M =
[[137 135 122 117 122 117 130 135 119 120 129 135 122]
 [130 113 133 128 116 136 134 126 130 123 127 130 123]
 [117 127 121 125 125 123 128 129 130 125 134 121 119]
 [135 131 133 143 129 137 134 124 126 133 129 127 123]
 [134 123 112 119 129 122 123 123 132 128 121 128 117]
 [123 132 148 123 124 123 122 124 138 126 123 131 137]
 [131 118 135 128 144 127 123 122 118 136 147 130 129]
 [121 130 128 119 137 120 132 118 119 119 131 141 130]
 [130 127 131 131 131 131 128 132 119 127 128 114 127]
 [125 124 135 119 124 120 127 131 126 126 127 103 135]]
M[0,0]: 137
M[:, 12]: [122, 123, 119, 123, 117, 137, 129, 130, 127, 135]
M[8,8]: 119
M[3,6]: 134
M[1,4]: 116
M[8]: [130, 127, 131, 131, 131, 131, 128, 132, 119, 127, 128, 114, 127]
M[6,7]: 122
M[4,5]: 122
M[8,6]: 128
M[2,2]: 121
M[2]: [117, 127, 121, 125, 125, 123, 128, 129, 130, 125, 134, 121, 119]
M[8,11]: 114
M[:, 7]: [135, 126, 129, 124, 123, 124, 122, 118, 132, 131]
M[5,6]: 122
M[4,4]: 129
M[1,1]: 113
M[:, 9]: [120, 123, 125, 133, 128, 126, 136, 119, 127, 126]
M[:, 3]: [117, 128, 125, 143, 119, 123, 128, 119, 131, 119]
M[6,9]: 136
M[:, 11]: [135, 130, 121, 127, 128, 131, 130, 141, 114, 103]
M[2,5]: 123
M[8,3]: 131
M[2,12]: 119
M[3,1]: 131
M[5,8]: 138
M[1,9]: 123
M[5,10]: 123
M[:, 2]: [122, 133, 121, 133, 112, 148, 135, 128, 131, 135]
M[7,5]: 120
M[0,9]: 120
M[0,4]: 122
M[3,3]: 143
M[:, 4]: [122, 116, 125, 129, 129, 124, 144, 137, 131, 124]
M[6,4]: 144

A =
[[128 114 136 128 146 128 145 134]
 [138 116 138 117 146 128 145 128]
 [139 128 128 116 147 149 144 133]
 [134 109 129 121 144 142 147 135]
 [140 120 143 115 128 151 144 132]
 [136 112 133 119 145 128 128 134]]
Indices start at 0.
(0, 0)	128
(5, 6)	128
(0, 3)	128
(4, 2)	143
(4, 1)	120
(0, 4)	146
(5, 4)	145
(2, 3)	116
(3, 0)	134
(4, 4)	128
(2, 7)	133
(1, 6)	145
(1, 1)	116
(3, 1)	109
(5, 7)	134

m = [144 140 102 147]
m[0] => 144
m[-1] => 147
m[2] => 102

arr = [105 146 130 144 145]
arr[0] => 105
arr[1] => 146

B = [151 133 157 125 143 122]
B[0] = 151
B[3] = 125
B[1] = 133

grid = [[128, 132, 122, 131, 127, 134], [129, 138, 109, 120, 105, 135], [122, 127, 124, 99, 116, 116], [126, 132, 119, 122, 122, 131], [121, 130, 118, 102, 122, 123]]
grid[-5, -6] = 128
grid[4, -6] = 121
grid[0, 4] = 127
grid[-4, -1] = 135
grid[-3, 5] = 116
grid[:, 1] = [132, 138, 127, 132, 130]
grid[-4] = [129, 138, 109, 120, 105, 135]
grid[2, -6] = 122
grid[-1] = [121, 130, 118, 102, 122, 123]
grid[4, 3] = 102
grid[-2, 5] = 131
grid[1, 4] = 105
grid[-2, 4] = 122
grid[-3] = [122, 127, 124, 99, 116, 116]
grid[:, 0] = [128, 129, 122, 126, 121]

X =
[[114, 156, 116, 127],
 [121, 125, 144, 103],
 [127, 132, 109, 152]]
X[0,0]: 114
X[2,3]: 152
X[0,1]: 156
X[:, 0]: [114, 121, 127]
X[:, 3]: [127, 103, 152]
X[2]: [127, 132, 109, 152]

x = [133 105 138 128 115 128 123 129 116 107 131 128 128 114 124]
x[0] -> 133
x[6] -> 123
x[12] -> 128
x[14] -> 124

data = [[117, 133, 126, 119, 128, 125, 128, 135, 132], [124, 130, 127, 126, 123, 131, 132, 128, 129], [134, 127, 116, 136, 129, 123, 134, 125, 132], [144, 108, 131, 145, 131, 130, 121, 109, 111], [116, 125, 149, 120, 110, 150, 127, 119, 114], [130, 119, 142, 123, 141, 124, 108, 129, 118]]
Rows and columns are counted from 0.
(0, 0): 117
(3, 0): 144
(3, 6): 121
(0, 2): 126
(4, 1): 125
(1, 1): 130
(5, 4): 141
(2, 4): 129
(5, 6): 108
(2, 3): 136
(4, 7): 119
(1, 5): 131
(2, 1): 127
(1, 2): 127
(0, 7): 135
(0, 6): 128
(0, 8): 132
(4, 2): 149
(1, 3): 126
(5, 3): 123
(2, 2): 116

W = [139 134 141 112 127 114 124 143 151]
W[0]: 139
W[-4]: 114
W[-5]: 127
